In the data rows, 128 means zero.
Some points, each followed by its number:
106,117,168,91,109,189,95,140,123,109,148,130,122,119,125,125,120,125,119,137,126,114,120,111,134,144,113,147,144,137,124,89,130,155,115,113,138,123,137,102,117,152,100,153,138,133,125,119,112,133,121,159,114,159,117,127,137,151,153,109,114,134,190,128 0
102,108,157,112,101,100,148,144,93,87,117,122,102,138,119,151,195,136,101,106,115,121,136,132,193,136,135,110,150,245,147,110,127,132,144,107,126,123,132,112,111,103,102,175,119,103,112,116,128,93,97,134,109,156,99,109,120,137,168,151,213,124,152,110 1
87,99,114,244,162,157,109,113,79,158,110,126,136,140,138,112,95,103,165,124,167,109,111,112,160,136,121,134,137,124,121,97,139,139,125,153,126,148,148,154,125,136,212,114,114,120,118,154,114,197,123,133,105,116,81,112,144,123,109,94,122,114,126,119 2
116,104,114,121,103,160,116,121,137,124,132,138,141,122,130,144,108,154,123,121,112,126,124,108,148,117,136,135,123,92,123,121,123,112,132,154,111,122,148,203,98,118,116,130,123,133,127,134,143,153,117,109,128,105,129,126,124,132,100,170,100,129,82,145 3
131,101,174,139,94,138,179,117,117,94,116,138,94,108,191,126,128,117,93,132,105,111,138,105,141,121,112,103,146,89,226,160,126,120,126,101,121,211,127,141,131,109,148,116,128,114,145,140,146,116,109,123,87,114,100,165,118,160,116,114,114,119,101,187 4
116,95,164,154,202,136,232,106,137,83,112,131,136,115,109,120,128,110,107,187,121,138,153,169,105,113,144,108,155,88,113,85,138,118,106,126,148,109,109,164,173,127,162,122,112,159,122,135,133,90,144,115,105,99,105,170,125,109,160,103,94,127,144,151 5
110,136,99,96,106,128,108,121,137,171,142,129,156,123,106,127,113,133,130,139,106,150,135,121,158,135,118,126,157,96,94,119,140,137,111,172,190,103,150,160,93,137,121,142,122,124,132,113,113,124,130,120,98,108,104,144,161,135,137,115,98,132,145,112 6
135,104,118,133,132,118,117,130,162,99,132,121,97,100,120,107,116,127,145,176,103,114,152,131,110,124,137,151,139,122,106,100,134,135,110,124,104,112,127,99,152,120,100,131,121,146,128,109,122,149,154,115,89,184,159,111,178,111,155,138,105,130,118,146 7
90,155,104,82,111,103,84,143,238,113,114,119,125,118,122,103,124,129,119,145,97,104,126,108,186,108,121,125,135,126,120,88,127,132,124,139,124,144,129,100,148,119,139,160,100,138,144,117,109,119,148,129,123,193,76,117,181,134,185,160,86,117,183,121 8
158,197,120,107,115,122,141,136,126,81,130,133,158,133,117,137,100,123,134,122,118,119,154,113,95,127,121,155,118,127,102,195,128,113,118,169,168,96,102,106,185,128,113,116,109,146,112,147,119,241,127,138,121,157,104,120,132,113,133,123,128,119,141,164 9
145,140,115,94,197,93,161,121,88,159,158,132,99,130,119,139,124,167,111,100,113,121,123,103,125,120,207,142,145,177,212,122,117,111,122,120,104,113,131,139,91,123,91,150,128,123,144,127,133,255,118,115,97,104,175,147,115,126,92,122,105,120,106,107 10
116,132,120,126,191,124,118,127,186,117,118,114,82,114,172,122,129,142,125,138,96,111,129,116,99,143,110,109,121,109,223,126,110,125,122,96,99,126,143,164,140,130,110,119,198,125,130,154,157,105,115,123,102,94,126,124,115,121,143,152,110,121,151,144 11
134,136,128,142,97,123,115,133,115,218,150,113,125,134,134,126,115,134,117,160,105,131,120,143,93,117,134,167,109,160,148,94,126,129,115,119,100,138,128,117,97,104,88,139,120,153,141,105,122,127,129,108,135,116,132,118,150,115,149,169,96,154,109,128 12
161,150,133,104,91,111,91,146,97,91,111,132,125,120,113,143,122,134,150,104,118,112,113,116,157,116,120,114,92,130,153,112,121,121,122,95,107,117,146,101,126,139,149,132,131,126,145,129,137,105,112,117,115,90,255,119,120,144,134,136,170,136,124,129 13
107,108,153,113,103,94,130,149,92,85,115,119,104,137,121,157,200,134,104,110,117,119,138,139,181,136,143,110,157,192,144,109,129,130,144,106,127,134,135,116,107,102,106,171,120,105,114,117,130,104,98,131,105,134,107,113,119,134,154,144,207,121,176,111 14
111,141,114,126,174,143,132,141,109,140,153,132,137,149,117,138,120,112,130,114,120,117,130,140,93,111,139,128,144,104,94,255,117,141,125,134,124,133,137,123,140,132,114,107,139,125,129,133,117,125,121,117,207,124,166,148,120,157,88,135,119,118,93,136 15
120,97,157,136,255,142,198,105,166,83,118,115,164,124,104,119,119,117,124,164,125,141,138,173,94,111,153,109,155,90,108,81,143,114,106,128,157,103,99,167,156,141,143,122,117,162,115,131,131,85,163,117,141,103,96,155,128,99,137,102,91,126,137,148 16
107,118,154,87,98,161,101,143,126,103,145,135,113,118,133,138,118,135,122,142,118,120,135,107,127,136,112,143,121,120,143,93,126,148,110,111,125,123,140,107,112,130,105,146,129,129,129,120,115,135,118,147,115,160,122,136,134,149,198,128,121,134,186,136 17
142,92,153,111,97,108,92,135,115,139,136,168,109,132,108,116,152,145,132,85,241,242,106,123,143,117,128,135,117,145,88,150,117,136,158,147,97,136,79,153,132,99,114,113,149,107,131,124,138,94,133,150,171,120,80,141,108,127,99,113,129,133,91,113 18
Which three points above are nearest to each new point by angle? Their numbers follow each, nearest first.
115,121,124,152,131,199,121,107,115,134,128,132,126,115,136,123,126,119,144,208,145,108,125,110,98,141,105,142,159,131,90,84,130,141,124,120,123,102,129,118,93,134,135,116,98,115,124,129,113,139,156,114,110,116,115,121,124,115,105,100,97,133,106,155 2 7 0
147,226,99,84,131,89,93,117,93,121,114,107,90,130,116,111,111,112,128,112,125,142,124,113,96,114,188,127,144,164,148,123,125,127,130,109,133,139,96,103,119,122,117,121,147,127,138,123,132,111,126,127,147,218,135,113,114,112,134,128,99,127,192,131 8 9 10
145,117,121,101,200,109,128,127,151,107,116,122,81,125,155,122,128,144,127,115,103,118,132,119,113,125,116,108,125,101,164,125,107,127,124,101,103,137,134,172,139,131,116,118,215,120,123,161,154,100,131,124,98,89,111,125,114,125,118,178,134,120,108,150 11 4 16
126,145,141,155,95,140,109,126,110,214,148,106,139,139,141,132,119,136,119,171,125,140,123,138,92,117,143,144,103,174,156,99,132,130,116,112,100,130,138,106,104,108,92,124,109,143,142,110,125,125,128,110,162,110,136,127,126,114,139,135,96,148,121,118 12 10 17
112,86,113,129,108,136,140,136,115,159,134,167,90,109,127,121,126,138,137,157,97,141,104,113,103,113,114,140,116,118,89,137,126,114,140,125,123,162,97,142,129,128,114,122,119,115,141,114,138,161,129,110,202,129,199,156,146,127,122,151,102,138,82,122 15 3 12
129,102,161,92,95,87,153,143,223,88,125,109,124,122,143,147,156,141,121,119,151,139,143,169,131,166,124,98,102,104,80,226,126,124,133,110,161,130,120,96,196,106,169,138,99,123,111,118,131,103,127,185,90,255,118,135,118,146,87,95,103,147,131,95 8 9 18
87,126,107,82,101,109,83,145,243,115,116,116,142,120,120,108,136,134,116,136,95,100,123,108,214,116,112,118,141,110,116,87,133,134,129,147,120,147,122,103,136,123,144,155,92,143,143,114,107,123,147,132,131,175,81,108,160,150,218,145,87,125,158,118 8 17 0
166,118,116,88,115,95,102,144,115,124,142,125,92,139,128,145,131,105,130,110,213,148,157,166,100,114,134,133,122,108,132,255,118,136,132,165,194,176,114,87,203,99,145,125,124,129,119,146,121,103,122,148,255,194,180,175,111,130,95,129,223,126,106,122 15 18 9
144,174,128,107,101,134,163,137,129,83,128,143,189,127,117,134,105,117,137,121,133,113,132,113,100,131,118,159,116,110,93,159,131,118,122,193,174,98,100,107,179,134,124,120,109,145,113,147,120,218,126,128,125,115,136,114,131,119,114,130,131,120,125,158 9 15 6
101,178,93,95,112,109,255,108,112,238,134,123,255,144,162,131,110,112,108,123,104,98,126,106,106,112,207,126,114,127,87,229,130,139,168,121,108,144,142,107,100,135,159,104,114,115,127,132,118,107,150,124,105,74,137,122,114,129,153,96,87,137,101,109 15 6 12
181,106,147,108,177,120,107,130,123,123,125,138,96,166,124,114,152,131,130,108,187,148,112,179,116,108,134,148,114,81,77,105,142,122,114,140,162,126,87,102,126,104,249,109,91,128,116,139,135,95,172,136,143,155,114,147,109,105,83,110,164,132,108,122 18 16 5
149,189,127,118,124,121,134,139,115,78,126,135,154,129,120,141,113,124,151,123,116,125,153,110,95,131,118,148,113,141,105,206,123,113,114,183,163,97,114,95,190,136,118,118,122,146,113,143,122,254,122,131,129,121,147,124,131,124,130,124,134,118,120,147 9 15 10
144,87,133,136,96,121,133,110,167,159,126,131,139,118,114,128,166,158,116,121,121,160,103,129,109,125,118,106,145,121,105,200,135,141,145,115,107,121,114,154,102,146,97,112,87,120,145,109,121,141,135,132,96,130,108,116,116,166,148,100,101,170,85,112 18 6 3
164,173,115,103,86,110,114,120,152,110,130,103,145,129,112,122,102,123,124,92,111,103,153,116,109,127,144,107,138,184,116,88,141,112,138,101,136,115,114,115,121,185,105,113,151,124,121,114,119,111,145,148,149,180,111,116,117,121,148,122,120,126,147,163 8 0 17
138,108,99,172,99,170,102,117,114,127,127,119,134,125,118,110,126,129,118,134,116,105,126,129,118,156,109,124,124,90,158,96,145,132,139,137,163,96,122,141,97,136,102,121,102,126,132,117,124,100,145,122,151,138,114,114,137,114,135,101,134,123,151,137 6 0 17
133,107,164,86,97,117,182,126,102,153,123,153,146,148,124,123,124,119,98,108,145,97,102,172,143,139,116,162,143,82,83,90,150,124,155,187,155,179,88,165,137,145,132,124,86,129,113,128,125,138,132,148,95,92,87,102,114,129,87,103,155,137,100,120 6 18 5
